Each row of R is roughly a mix of the hidden directions of one of several groups.
R:
0: -117  109  267  153 -129  524  180  174  264  222 -308
1:  281  -60 -342   37 -587 -166   32  191 -225 -164   28
2:  376 -110   14  290 -183   23 -370 -177   36  382 -316
3:  -16 -137  153  215  202  -27 -677 -288 -125   25   14
4:  194 -447   51  173 -144  279  181 -154 -209  269 -384
5:  121 -182 -211   61   72 -590 -313 -235   15 -234  177
6: -167   38 -329  259 -228 -387  253  -98 -267 -369   37
7: -543  339   40  -52  326   52  160  -39  -96  -52  355
8:  -71  -89 -450   19 -264 -424 -185    8  -31 -413  132
9:    3 -384 -157 -333  254  151 -101 -363  125  239 -321
10: -108 -144  253   17   22  616  100   14  316  240 -209
11:   34 -238    3 -216  349  204 -277 -362  125  229 -381
12: -202 -174  314   49  631  217  -96 -183  149  -57   56
13:  327  -12 -423 -108 -494  -59  146  239 -242    7  -83
14:  378 -275   37 -207  225  451  266   46 -197  215 -120
15: -111   34 -477   53 -238 -211  121   41 -182 -519  156
16:  138   41  373   50  119  294 -204   63  404  419 -204
17:   11  267  211  280 -295 -308   47  209 -165 -115  475
18:  154 -350   44 -419 -401   25  -50 -164 -171  380   22
19:   38  166  348  287 -379 -238   79  108  -81 -229  423
20: -157  -11  315   93  617   53 -280 -221  124 -155   78
21:   55  468 -166 -190 -153  -12  353  201 -121  422  147
22: -391 -133  -39  435  421  -84 -271  144 -151  159    0
23:  -28   21 -308  -62   78 -563  -72 -149 -241 -414   97
24: -103 -411  -36  -67  227  290  -47 -258   12 -232 -494
25:   68 -240  -77 -239  333  223   42 -355  191  164 -459
26:  -21 -247 -324 -151  306  248 -226 -317  -44  237 -367
27: -148  432   80  -66  251 -381 -291  294    7 -111  280
28:  -28   66 -487  201 -166 -318  127 -102  -78 -478  127
29:  337 -259 -150  429  -78  209 -370 -212  -40  245   91
30:  134  -70 -215   68 -694 -125  196  220 -113   44 -125
31:  137 -399 -173   74  151  148 -320 -295  441 -112 -186
32:  -98  224 -397  202 -224 -348  157   35 -157 -456  -15
33:  -90  -79  148  -69  -27  618  227    4  158  408 -146
34: -304    3  396   19  547   98  -42 -185  297   37  -66
35:  102  -53  404  122  -95  221 -166  109  270  561 -114
36:  300 -265  208  356 -202  202  211 -331 -171  210 -221
37:  195 -194  121  149 -178  457  155 -246 -227  245 -374
38:  -67  401 -389  -79  -37  193  345  303 -267  177 -121
39:  117 -265  179  339   23 -172 -404 -165  350 -291  173
40: -197   86 -410  261 -296 -180  304  -44 -154 -409  -10
41:  196  -25 -350 -248 -406  -11  327  317 -249   -1 -178
42: -298  233  -79 -193  243 -367 -215  157  109 -387  274
43: -145  145  -58   31  260 -443  -32   77  222 -454  340
44: -426  427   84 -232  467  -27  145  -27   76  -88  100
45:  418 -433   11  161 -182  118 -328 -175  -39  174  287
46:   49   64 -349   63 -145 -641  -54 -112 -245 -156  156
47: -119   76 -137 -429  439 -120 -126  323   37 -115  352
48: -104   38 -140 -154 -274  241  626  105 -239  -73 -188
49:  -96   67  396   83  109  560  281  100   87  180 -239
50: -124 -177  464  137  464   14 -243 -197  252 -153  -84
51:   90 -307  -10  192 -262  432  148 -291  -78  388 -176
52:   65  -78  425 -222  287  240 -390  129  308  124 -174
53:  261   19  358  274  284 -181 -201 -243  271  346 -101
54:  282   -1 -290  -87 -613  -74   96  161 -211  229  -60
55: -366   70 -436   97  266  229   30  311  331 -112  -82
56: -248  -16  325   51  634  182 -146 -221   90   49   49
57: -330  247  -34 -196  245 -159  266  169   88 -527   93
58:  305  113 -276 -201 -549 -218   44  199 -264   43  -64
59:  -16 -372   39 -105  226  251 -309 -426   53   62 -374
60: -474  183  213 -249  100 -177  281   99  109 -328  271
61:  158 -414  494  108  -75  -23 -378 -207  -67  181   87
62: -289  351 -126  313  167 -208  -68  286  225 -368 -154
63:  159 -298  -22 -113 -451  310  209 -297  -54  100 -341
64:  -59 -312  142  154  142  171 -546  -73  164 -362 -181
65:  365  151  420  182 -120 -288  -80 -159 -191  272  288
66:  -65  198 -294   10 -173  261  563  137 -274  -46 -219
67:  328   93  230  -30 -232  201  124 -405  -10  300  394
68:  202  -30 -328  -59 -544  -42  175  249 -362   62 -104
69: -224 -148  311  111  -81  574  272   60  115  182 -217
70:  107 -172  135   14  192 -254 -564  -59  393   39  223
71:  298  -59   63 -153 -533   35  233 -413  160   48  172
72:  381  -99   45   22  -40  -46 -162   30  104  107 -691
73: -483  126 -191  -70   98 -311 -251  220   88 -391 -141
74:  -56 -390 -320 -130  238  197  115 -366  -84   72 -399
75: -248  143 -162 -214  442 -155  -88  352   59 -423   23
76: -437  181 -222 -170  364  -79 -300  343   72  -47  181
77: -211  414  -19   53  368 -262 -244  388   56 -171  151
78:  392 -141   34  107 -110 -300 -359  -56  281 -429  -74
79:  103   57 -291 -105  -15 -635 -208  -62 -232 -195  191
80:  169  135 -280  104 -660 -130   20   82 -117  274  -69
81:  -47  152  185  218 -277 -359  -50  241 -176 -119  520
82:  179 -148  453  -61  221  236 -238   -3  231  459   -6
83: -161   55 -238 -351  352 -232  -53  351  166 -335  191
84:  386 -244  -88  -67 -457  112  381 -162  240   88 -101
85:   10 -306 -159 -288  243  249 -215 -337  105  265 -353
86:  -89  356  -35 -402  -18 -377 -176  201  163 -240  305
87:   66   75 -339  -38    6 -613 -110 -127 -230 -287  152
88:  190   94 -220   61   59 -667 -100 -196 -235  -49  191
89:  194  -33 -267   36   -2 -610 -363 -146   53 -126  182
90: -443  282 -180  -57  382  166  296   12   59 -124  311
91:  139  281  168  278 -418  242  110 -445  121  117  110
92:  203  124 -361 -195 -424 -177  177  301 -292 -169 -126
93: -134 -171  103  -16  -94  675  215   25  210  255 -101
94:  322 -249  176  299  183   33 -528 -203  -81   28 -202
95:  372 -397  138 -172 -107  225  150 -212 -224  401   54
96: -203  391 -135  230  341  -82   -1  335  237 -361  -42
97:  228  -37  365  -88  168  -30 -435   27  286  435  -58
98:  -39    0  330 -128  160  590   16  112  260  230 -233
99:  -32 -195  108  264   70 -116 -676 -202 -103  -45  198
100: -226   31  372  -29  613   10 -157 -171  173 -192   20
101:   90 -132  502 -154  242  335 -215   83  188  349  -77
102: -111   48 -116 -505  161  236  273   45 -120  307 -372
103:   33 -402  -40 -264  268  177   33 -310  282   14 -417
104:  -29  340   82  216 -218 -273   78  422  -99 -151  424
105:  -15  244   45  400 -317  -47  320  238 -194 -358  197
106: -150   -2  218 -101   37  632   98  131  270  154 -289
107:  -71  182 -399 -315   96  204  398  210 -117  232 -267
108:   81  418  192  310 -250 -194 -177  133 -147   73  445
109:  220 -127  524  -29  212   32 -366   75  152  370   59
110: -416  550  -62  -73  330  -89  124  -49  207 -111  119
111: -289   65  460  149  448  -40 -200 -187  221  -33 -201
112:  403 -212  208  224 -189  188  351 -330 -116  -46 -262
113:   35 -168  282  238 -107 -145 -579  -76  154 -178  306
114:  329 -167  108  146  -69  448  197  -57 -194  367 -315
115:  219   55 -324  -29 -631 -166  126  211 -188   26  -95
116: -139  -13 -470  175 -294 -371  149 -109 -173 -350   87
117:   46 -316 -214 -167  318  141  -52 -448   75  250 -348
118:  -22  233  386  243 -353 -195    4  202 -161 -209  391
119:  -68 -377  220  186  243   27 -455 -271   12 -298 -171
120: -112   91 -493  -16   -8   96  503  116 -356   46 -141
121:  210 -328   82  104 -316  345  205 -328 -134  240 -275
122:   99  165 -146  -14   69 -616 -175   28 -254 -356  153
123:  -35  189  -12  -27  210 -479   23  153  210 -489  265
124:  156   -5 -189  147   12 -591  -39 -156 -292 -208  321
125: -281   54  351  -95  630   81 -125 -183   37  -59  129
126: -439  317  192 -320  376  -31  131   13 -221  -59  210
127:  -29  199  -50  222 -304 -313  266  242 -227  -97  464
128:  450    9  431  190 -245 -314   49 -217 -216   97   18
129:   19 -472  202  167   44  -64 -442 -357  151 -211   32
130:   75 -244   72  153 -542  -59  104 -510   89  112   82
131: -194   78 -485  155 -322 -304  172  -40 -127 -376  -32
132:  208   83 -250  -58   53 -625 -365 -112  -15 -113  141
133: -547  524  -54   62   14 -127  262   87   63  -85  -64
134: -311  -56  176 -152  352   96   72  -59 -112 -204  582
135:  -32  -36 -140 -166  647  163   32  416  -86 -106  -28
Which three rows in each list fit none of the groups? Every other row fits one group, some only roughly. Give them in the order they come.
    k588: -326 -128  540   27  434   35 -145 -191   45  -42  148
    k314: -438  357 -119  127  253 -250 -245  108  135 -228  267
    k674:  181  117  360 -305  296 -120 -461   98  134  230 -157
    k941:  -88   41 -138  311  -18 -218  417 -148 -264 -471  168
    k884: -154 -169  240   47  593  -73 -425   83  132   79   90
    k95:  433  -12  269  -61  315  161 -213  -94  151  426  203
    k225:  -33  302  193  472 -139 -173   27   85 -385 -216  290
    k155: -191   -1  318  -59  -44  345  308  331  382  257 -101
    k419:   73 -415  118 -342  228   17 -197 -395  263  181 -175
    k412:  -57   47  407  -28 -119  292  475  224  268  168 -204

k884, k155, k412
    k717: -558 -129  147   65  406  194  280    1  131 -152  114
    k747:  344 -353  157 -153  -91  315  237 -212 -281   22 -331
    k931:  318 -414    9   63 -412  232  103   21  101  389 -124
    k273: -463   91  123 -189  240 -299   94  181  182 -187  398
    k481:  376 -368  187   21 -300  290 -315  219  -64  135 -180
    k794: -266  100 -395   85 -451  105  294  144 -219 -270  -55
    k350: -107  322  161  246  -39  -92  126   27 -120 -216  631
    k131:  588 -232  227  -92 -116   25  189   80 -254  107 -312
    k160: -289  113 -160 -384  166 -344 -249  149  169 -144  374
    k992: -112 -212 -109 -217  370  236 -448  -99  121   39 -391
    k256:   52 -277   14   90    4 -183 -601  -30  307 -199  268
    k324: -253   90 -518   23 -234  -55  137    3   51 -493 -157
    k620:   75 -155  269  330  273 -105 -433 -207  246 -309  -76
    k745: -179 -328  288 -150  -19  531  -15  150  178  318  -78

k273, k481, k350
    k321: -443  434 -186 -147  261   65  192   58 -260  254   47
    k206:  142 -423  250   37  256  234 -119 -226  185  428  151
    k681:  -49  126    8 -131  427 -389 -151  183  -18 -407  311
    k93: -183   21  342   12  241  487  163  261  192  314 -110
    k808:  -60  160 -264  301   36 -319  347 -187 -232 -429   56
    k123: -406 -135 -378 -136  410   -9  -52  254  223 -241  -40
    k622:  -88  246  -13 -240  -72 -274 -212  300  173 -418  378
    k675:   60 -158  441  186   91  -22 -495  -62  298 -286   52
    k450:  -33  355  -57  187 -219    3    4  588   69 -278  218
    k881:  348   41 -137  -67 -584  294   34  244 -211  -87  -44
    k776:   12 -513  -19  -77  140   86   39 -566   53  108 -235
    k856:  201 -456  241  248 -329   72 -178 -176  -51  314 -208
    k853:  101  263 -364  -30 -122 -567 -238   -9  -82 -272  -41

k93, k622, k881
    k783:   58  -22 -485  -86  122 -475  -57 -391  -55 -161  125
    k336: -135  175   52  203  646  135 -258 -217  126   49  167
    k842:  233 -114 -354  157 -420 -409  219  117 -248   71   -6
    k577:  500    9  192  240 -191   83 -227 -298 -236  310   90
    k396: -130 -170 -545   10 -410 -106   78    8 -125 -278  260
    k711:  -73 -319   -4  194  269 -150 -623   25  150 -191   20
    k727:  281 -226  179  390 -169 -132 -528 -203  -46  -38  -64
    k280: -460    7 -310 -134  271 -109 -212  348  159 -280   91
    k429:  302 -359  201  347 -198  280  140    1 -332  245   25
    k286:  510 -340 -220  112 -161  182 -117    4 -211   27 -365
    k291:  -87 -336  306 -126  208  618   85  -16   33  156  -19

k842, k577, k429
    k265:   60 -417   36  -30   91  -98   -3 -186   57  108 -664
    k325:  146  369   41 -179  371 -301  -72  424   75 -167  224
    k304:  236 -287  330   40 -160  221   29 -320 -414  239 -182
    k301:  415 -337  -55  271 -245    4 -337   11 -315  -48  228
    k555: -444  -99  230   80   65  453  176  283   57  302  -84
    k611:   21  306 -223   10 -129   88  557  -97 -392  205  -68
    k44:   10  -40  302   10  651  122 -246 -237   33   90 -174
    k915: -411  124  276  407 -177 -155 -204  337  -45  -85  204
    k407:  222 -295   23  474 -455   79 -216  -47  -88  233  -54
    k333:  414 -157  174  -51   32   45 -435 -205   65  432 -183

k265, k555, k915
    k547: -219 -181  182  114  297  -30 -533 -241  252  212  148
    k571: -420  376  144 -134  233 -249  156    8  270 -337   73
    k28:   25  -81  463  335  -52 -142 -272  147  171 -435  131
    k40:  101 -345  120   56   91   28 -240 -146  614 -240 -138
    k548:   -6   37  102  267 -379  166  507  -88 -356 -193  -75
    k118:  286  110 -173   -3 -135 -393 -138 -274 -388 -375  -87
    k573: -127 -266 -377  139 -267 -305  -21  -66 -179 -413  262
    k375:  367 -480   90 -330 -276   48  218 -190 -140  126  -90
    k614:  516  -91 -213  223 -313   -3 -301  -76   98  303 -155
    k525:  -76 -298  359 -151  121  530  -66   42  254  265  -73
    k638:  408  -72  285   54 -229  349  298 -292 -166   71 -227
    k875:   60   77  538   65  128  355  -88  263  155  337 -170
    k448:  -27 -202  219   69  299  218 -447   69  244  354  262
    k371:  -88  251  224  308 -119 -293  -49  238 -358 -209  377

k547, k118, k448
    k473:  375 -132  288  -20 -358   82  114 -426 -184  262  126
    k496:  365  -89  158 -161 -402  178   56 -241 -202  446   39
    k966:  229  195 -509   37 -507  -98  127  190  -61  -74   92
    k122:   49  135 -128 -242 -629 -152  199  278 -202  112  -60
    k893: -376  219 -283 -270  233 -326 -205   82  347   37  125
    k918:  339  -24 -340  102 -303  103 -125   79 -483  268 -131
    k308:  -91  374  -16  -42  514 -138   27  215   55 -443   95
    k961: -286  328 -111 -126  265 -225 -350  178   90  -70  427
    k516: -147  -24  261  -30  538  372 -304  -44  153 -206  -97
    k475: -165 -122 -553  150 -200 -196  -86 -142 -290 -355   42
    k977:   52 -147   88  414 -151  351   99 -253 -163  413 -260
    k770: -247   51 -240 -102  224 -294  -45  351  194 -507   -7

k893, k516, k475
    k352:  -66  362  -98 -376  -60 -105  294  394  -81  342  147
    k797:  339  271   17  327 -128 -130  113  510 -147 -217  133
    k780: -162   82  -34  195  200 -260   88  134  180 -667  -81
    k100:  -42 -144 -182  425   65 -111 -549   62 -104 -215  272
    k38: -283  100 -251 -116  282   76  228  163 -537  107 -242
    k833: -330  -17  236 -292  549   12  228  121  -82 -253    0
    k641:  321   68  297 -203  344 -154 -442  -12   93  268  182
    k165: -189  -59  318  -61  504   64 -124 -443  116 -231  -92
    k708:  278 -632  202  204 -241  128  -51  -19  174   30 -146
    k767:  147   36  328 -172  365  219 -212 -161  294  362 -243
    k581:  -28  213  385  116  588  303  -16 -136  151   -4   21
    k143:  456  -90  240  133 -335  144  254 -347  -40  271   69
    k137:  -80  -93 -378  -63  288  228  189  477  108  -31 -340
    k999:  -38   -9 -307   99 -598   38  334  145 -213  199   85

k797, k165, k581
    k297:    6  326 -224   92 -128  -97  538  296 -274  138  166
    k403: -477  405   35  223  203  139    8  303  -20 -306   -6
    k972:  287 -105 -209    7 -184 -627  -87 -147  -60 -251  167
    k339:  148  -80  490  -89   61  373 -147  234   55  396  184
    k852: -187  116  517  -81  454  105  215 -250  196   37  -21
    k773:  -63 -206 -156    2  311 -207  228   78  162 -622  -85
    k513:  -88  266 -150 -365  102  -30  424  404 -209  157 -177
    k209:   29  379  -37  190 -182 -219  -89  455  -94   95  439
    k592: -322  303  302  -83  504   45 -208 -208 -123  149  120
    k857:  220 -374  258   -8 -398    9  118 -408 -224  160 -135
    k740:   14  -77  117  365  107  -69 -662   -2   86 -234  136

k403, k972, k852
